In the data rows, the value 128 means zero.
Here is a table of points, one per row:
[123 108 151 160 145  81 130  76 114 157 122 125  90 113 150  81  95 158
 102  86 132 181 130 167 112 125 148 106 113 166 158 147 123 117 124 107
 141 151 140 128 132 123 147  96 125 109 123 147 148 129  90 139 123 118
 168  98  96 174 114 128 104 126 101  75]
[ 97 106 153 129 142  99 137 144 127 141 136 166  92 156  89 158  96 136
 151 102 101 109  82  89 121 153 178 115  85 111  88 101 150 169 142 114
 111 148 122 116 155 128 142 107  84 111 100 102 116 168 143 136 124  76
 130 142 173 160 152 103  90 150 106 127]
[140  80 124 107 139 146 164 144 165 109 107 119 110 123 115 149 111 108
 113 142 107 127 105 116 143 128 126 149 126 143 123 121 150 137 156 143
  94 105  94 100 100 154 121  94 104 112 101 101 160 155 106 111 150 111
 139 135 146 130 155 130 131 121 104 134]
[136 117 116 111 142 147 143 161 146 105 114 127 132 129 105 158 123 107
 146 143 106 117 113 102 148 144 131 149 120 127 112 119 149 149 148 148
 107 118 108 109 122 147 110 119 111 117 110 108 130 148 133 110 143 115
 126 156 153 121 152 114 138 141 132 159]
[141  99 118 111 144 143 152 151 153 107 110 122 122 120 110 149 115 107
 131 141 107 130 112 111 146 138 129 149 121 140 122 124 150 143 152 146
 105 116 103 103 113 152 112 105 108 113 104 109 148 152 116 109 150 115
 138 147 145 128 152 120 135 129 118 146]
[131 112  81  48 130 106  36 114 177 118 178 167 188 116  88 155 144  84
  89 209 174  67 131 135  99 117  70 122 150  96  82  41 106 125 131  49
 191 197 176 165 150 100 118 133 116 201 153  28 192  88  95 163 134 179
 212  96  95 130  84 104 116  89  18 118]
[103 124 162 150 113 103 123 106 113 155 141 146  98 145 138 115 123 158
 121 100 135 122 122 137 105 123 150 105 120 121 123 129 119 123 112 109
 128 130 140 141 139 112 157 130 124 129 134 127 114 130 133 149 104 113
 117 107 129 142 123 135 100 152 122  98]
[130 160 126 126  93 164 120 145 122 117 135 125 149 140 142 137 170 128
 136 149 143  89 148 127 130 115 107 137 158 103 120 136 116 111 108 145
 117  90 131 144 117 121 127 169 152 150 151 124  97 111 159 130 111 151
  79 133 131  81 128 147 148 165 172 153]
[147  95 135 126 110 150 153 102 154 123 110 101 113 113 165 102 137 132
  77 139 142 142 144 164 127  94 101 139 162 152 157 148 119  91 129 138
 108  85 112 125  82 140 138 114 145 132 133 126 162 120  93 126 133 148
 127  98 101 112 128 164 140 121 116 104]
[100 140 159 150 109 107 116 116 105 153 147 153 105 152 134 122 131 159
 133 102 135 109 123 127 106 127 152 105 119 107 111 125 117 129 108 110
 129 132 145 145 146 107 153 143 125 134 137 126  97 128 150 151 100 113
 105 115 137 134 122 131 102 163 136 110]
[116 125  86  67 117 158 208 150 118 173 165  43 218 182 112 166 135  89
 109 117 133 175  46  35  90  65 113  81 125  54 198  73  91 119 149  85
 179 207  97 119 178 117 153 131 172 162 137 255 146 103 194 145 186 108
  72 111 167 112  75 194 131   0  95  92]
[141 177 113 138 117 150 110 138 109 116 128 117 160 119 142 121 158 126
 148 141 140 122 162 137 139 129 109 137 148 122 136 149 117 115 110 149
 139 115 139 140 127 122 112 166 158 137 149 143 100 103 149 120 119 159
 104 140 115  98 119 132 156 162 176 155]
[145 130 103 123 163 133 136 153 133 104 109 120 140 109 106 142 112 104
 155 136 105 147 125 113 156 156 131 149 112 145 128 131 151 154 150 151
 126 139 115 106 129 149  96 113 115 106 109 127 136 144 122 101 151 122
 151 162 138 137 145 100 145 137 136 159]
[132 153 105 115 143 148 125 178 126 101 124 138 151 133  93 166 134 103
 178 145 107 105 122  89 154 159 134 148 114 112 102 119 149 160 139 153
 122 129 119 117 141 138  99 143 117 120 117 117 102 142 160 108 137 120
 113 174 162 113 149 101 145 160 160 183]
[125 124 144 115  72 175 140 140 146 119 133 126 128 152 148 143 171 132
 107 154 147  73 135 127 121  97 103 136 168  97 113 127 114 100 113 141
  95  64 116 141  96 123 145 156 145 155 145 104 112 119 151 138 110 143
  68 115 139  76 137 169 139 155 149 138]
[124 156 130 173 165  72 103  87  83 153 126 127 118 102 140  77  96 153
 143  82 128 195 150 162 124 151 153 107  99 166 159 157 122 133 116 114
 170 183 159 134 160 117 126 119 135 103 131 169 123 118 109 129 123 129
 174 123  92 179 103 100 117 143 132  99]
[ 99 124 144 136 152  95 125 148 115 139 137 166 106 151  85 155  97 134
 168  99  99 116  90  89 127 164 180 115  77 113  90 106 151 174 139 117
 124 163 130 118 165 125 132 115  87 108 103 112 107 161 149 132 124  79
 134 152 170 163 147  90  97 156 120 136]
[144  75 145 120  99 153 164 100 166 125 110 100 103 120 170 107 137 134
  60 142 143 133 135 164 121  83  98 139 168 150 155 145 119  85 131 133
  96  69 103 123  71 141 146 106 141 135 130 114 169 124  86 130 132 143
 122  88 105 108 132 176 134 115 104  95]
[148 115 127 131 117 146 142 108 142 122 111 101 125 108 162 103 138 131
  95 137 141 148 151 162 131 104 102 138 158 153 157 152 119  97 126 139
 119  96 119 127  94 136 129 121 149 130 136 134 149 116  99 122 133 151
 131 109  98 114 123 154 146 127 129 113]
[ 94 142 167 144  96 117 115 125 106 154 154 160 106 166 128 135 141 158
 138 107 137  86 118 117 104 124 152 104 123  92  99 118 116 129 104 111
 121 121 144 149 146 103 161 154 124 142 140 118  87 129 164 155  95 110
  87 117 149 123 126 136 100 171 142 118]
[104 109 166 147 111 103 130  99 120 156 138 144  89 146 142 111 119 160
 105  99 135 126 118 140 104 115 149 105 124 124 124 128 119 119 116 107
 120 123 135 137 131 114 162 121 121 128 130 123 125 132 123 152 107 110
 122  99 126 144 125 142  97 145 112  90]
[142  56 131 103 136 146 176 135 179 111 104 115  97 122 121 144 106 110
  94 142 107 132 100 122 139 118 124 149 130 148 127 121 151 130 162 140
  85  93  87  97  88 159 128  81 101 113  97  95 175 160  90 113 153 107
 142 123 142 133 158 139 126 110  87 121]
[ 91 122 172 141  93 117 126 118 118 155 150 157  94 165 134 133 137 160
 120 107 138  87 112 121 100 115 150 104 126  97 103 117 116 123 109 109
 112 111 137 145 135 107 167 141 121 142 135 111 101 133 152 158  96 106
  90 105 145 125 130 146  96 161 126 106]
[141 174 113 137 116 149 110 137 111 116 128 117 158 121 145 120 158 126
 146 141 140 124 162 139 139 127 108 137 149 124 137 149 117 114 112 149
 138 114 139 140 125 123 114 162 157 137 148 143 103 106 147 120 120 158
 105 139 115  99 119 132 155 160 174 153]
[123 152 118 115 125 109  52 124 132 118 153 175 145 119 111 135 145 124
 137 162 151  77 155 145 122 145 112 129 135 114  83 102 121 133 112 103
 154 148 170 158 143 106 118 153 119 158 147  39 124 108 123 145 105 158
 161 126 110 126 115  96 122   0 111 143]
[144 112 109 116 153 138 145 151 145 106 110 120 129 116 109 145 112 107
 142 139 105 138 117 113 151 145 130 149 116 144 125 128 150 148 152 148
 115 127 108 105 120 151 104 108 112 109 106 118 144 147 116 105 149 118
 145 153 141 134 150 111 140 132 126 152]
[153 156  86 131 180 124 120 155 116 103 107 120 156  96 102 135 108 102
 176 130 100 166 138 116 165 171 135 149 101 154 137 140 152 161 146 155
 147 162 126 107 145 147  83 120 122  98 112 144 126 137 126  94 154 130
 164 176 129 146 137  83 153 142 152 169]
[124 134 141 168 154  77 115  84  97 155 124 128 107 108 145  79  96 155
 123  85 129 185 140 162 118 139 150 107 107 165 157 151 122 127 120 111
 157 167 149 131 147 120 137 109 130 108 128 158 132 123 102 134 122 123
 169 111  95 176 109 114 110 137 118  89]
[ 95 155 158 150 105 112 107 125  98 152 154 160 115 159 128 130 139 157
 149 105 136  97 124 118 107 132 155 103 118  96 105 122 117 134 104 113
 131 133 149 149 155 103 152 157 127 137 141 126  82 125 166 151  95 113
  94 124 144 127 122 127 104 174 150 124]
[157 180  95 150 151 127 105 118  99 117 113 100 164  86 151  90 135 124
 148 128 136 177 178 162 150 140 108 138 136 161 168 167 120 116 117 150
 163 145 145 132 132 129  96 144 161 118 145 169 121 100 118 107 134 168
 148 143  86 127 107 115 164 146 170 144]
[142  91 118 111 145 142 158 145 159 108 106 119 116 120 113 144 111 108
 122 140 107 134 110 116 146 134 127 148 122 144 126 124 151 140 156 144
 102 112  99 101 106 153 115  98 107 111 103 108 157 152 106 108 152 113
 144 143 142 132 153 122 134 123 109 139]
[141 177 114 136 117 150 110 137 110 115 128 118 159 119 143 120 158 126
 146 140 140 124 163 139 139 129 107 137 147 124 137 150 117 115 110 148
 139 115 139 140 127 123 112 164 157 137 148 144 102 104 148 120 120 158
 105 141 114 100 119 131 157 161 176 154]
[153 143 114 140 131 137 127 110 123 119 112 101 141  98 157  98 136 127
 116 133 138 162 162 161 139 120 104 139 148 158 162 158 120 104 122 144
 138 117 130 129 108 134 115 130 154 124 139 150 139 108 107 116 133 159
 139 122  92 120 116 137 152 135 146 126]
Along one direction, these points spread out more than along any other. Take the direction at right angles to it along which they spread out most. Then take the direction at right angles to both along which they spread out most. Go by this last direction. How far along it is each point below, from 0 to 99? The average is 50, and the first point in the table lies past the average. One standard deviation of the points above along it is 16.
[141 177 113 138 117 150 110 138 109 116 128 117 160 119 142 121 158 126
 148 141 140 122 162 137 139 129 109 137 148 122 136 149 117 115 110 149
 139 115 139 140 127 122 112 166 158 137 149 143 100 103 149 120 119 159
 104 140 115  98 119 132 156 162 176 155] : 42
[ 95 155 158 150 105 112 107 125  98 152 154 160 115 159 128 130 139 157
 149 105 136  97 124 118 107 132 155 103 118  96 105 122 117 134 104 113
 131 133 149 149 155 103 152 157 127 137 141 126  82 125 166 151  95 113
  94 124 144 127 122 127 104 174 150 124] : 45
[123 152 118 115 125 109  52 124 132 118 153 175 145 119 111 135 145 124
 137 162 151  77 155 145 122 145 112 129 135 114  83 102 121 133 112 103
 154 148 170 158 143 106 118 153 119 158 147  39 124 108 123 145 105 158
 161 126 110 126 115  96 122   0 111 143] : 35
[157 180  95 150 151 127 105 118  99 117 113 100 164  86 151  90 135 124
 148 128 136 177 178 162 150 140 108 138 136 161 168 167 120 116 117 150
 163 145 145 132 132 129  96 144 161 118 145 169 121 100 118 107 134 168
 148 143  86 127 107 115 164 146 170 144] : 67
[144  75 145 120  99 153 164 100 166 125 110 100 103 120 170 107 137 134
  60 142 143 133 135 164 121  83  98 139 168 150 155 145 119  85 131 133
  96  69 103 123  71 141 146 106 141 135 130 114 169 124  86 130 132 143
 122  88 105 108 132 176 134 115 104  95] : 53
[132 153 105 115 143 148 125 178 126 101 124 138 151 133  93 166 134 103
 178 145 107 105 122  89 154 159 134 148 114 112 102 119 149 160 139 153
 122 129 119 117 141 138  99 143 117 120 117 117 102 142 160 108 137 120
 113 174 162 113 149 101 145 160 160 183] : 32
[130 160 126 126  93 164 120 145 122 117 135 125 149 140 142 137 170 128
 136 149 143  89 148 127 130 115 107 137 158 103 120 136 116 111 108 145
 117  90 131 144 117 121 127 169 152 150 151 124  97 111 159 130 111 151
  79 133 131  81 128 147 148 165 172 153] : 28
[141  99 118 111 144 143 152 151 153 107 110 122 122 120 110 149 115 107
 131 141 107 130 112 111 146 138 129 149 121 140 122 124 150 143 152 146
 105 116 103 103 113 152 112 105 108 113 104 109 148 152 116 109 150 115
 138 147 145 128 152 120 135 129 118 146] : 47
[ 94 142 167 144  96 117 115 125 106 154 154 160 106 166 128 135 141 158
 138 107 137  86 118 117 104 124 152 104 123  92  99 118 116 129 104 111
 121 121 144 149 146 103 161 154 124 142 140 118  87 129 164 155  95 110
  87 117 149 123 126 136 100 171 142 118] : 41
[103 124 162 150 113 103 123 106 113 155 141 146  98 145 138 115 123 158
 121 100 135 122 122 137 105 123 150 105 120 121 123 129 119 123 112 109
 128 130 140 141 139 112 157 130 124 129 134 127 114 130 133 149 104 113
 117 107 129 142 123 135 100 152 122  98] : 58
[ 97 106 153 129 142  99 137 144 127 141 136 166  92 156  89 158  96 136
 151 102 101 109  82  89 121 153 178 115  85 111  88 101 150 169 142 114
 111 148 122 116 155 128 142 107  84 111 100 102 116 168 143 136 124  76
 130 142 173 160 152 103  90 150 106 127] : 50
[116 125  86  67 117 158 208 150 118 173 165  43 218 182 112 166 135  89
 109 117 133 175  46  35  90  65 113  81 125  54 198  73  91 119 149  85
 179 207  97 119 178 117 153 131 172 162 137 255 146 103 194 145 186 108
  72 111 167 112  75 194 131   0  95  92] : 24
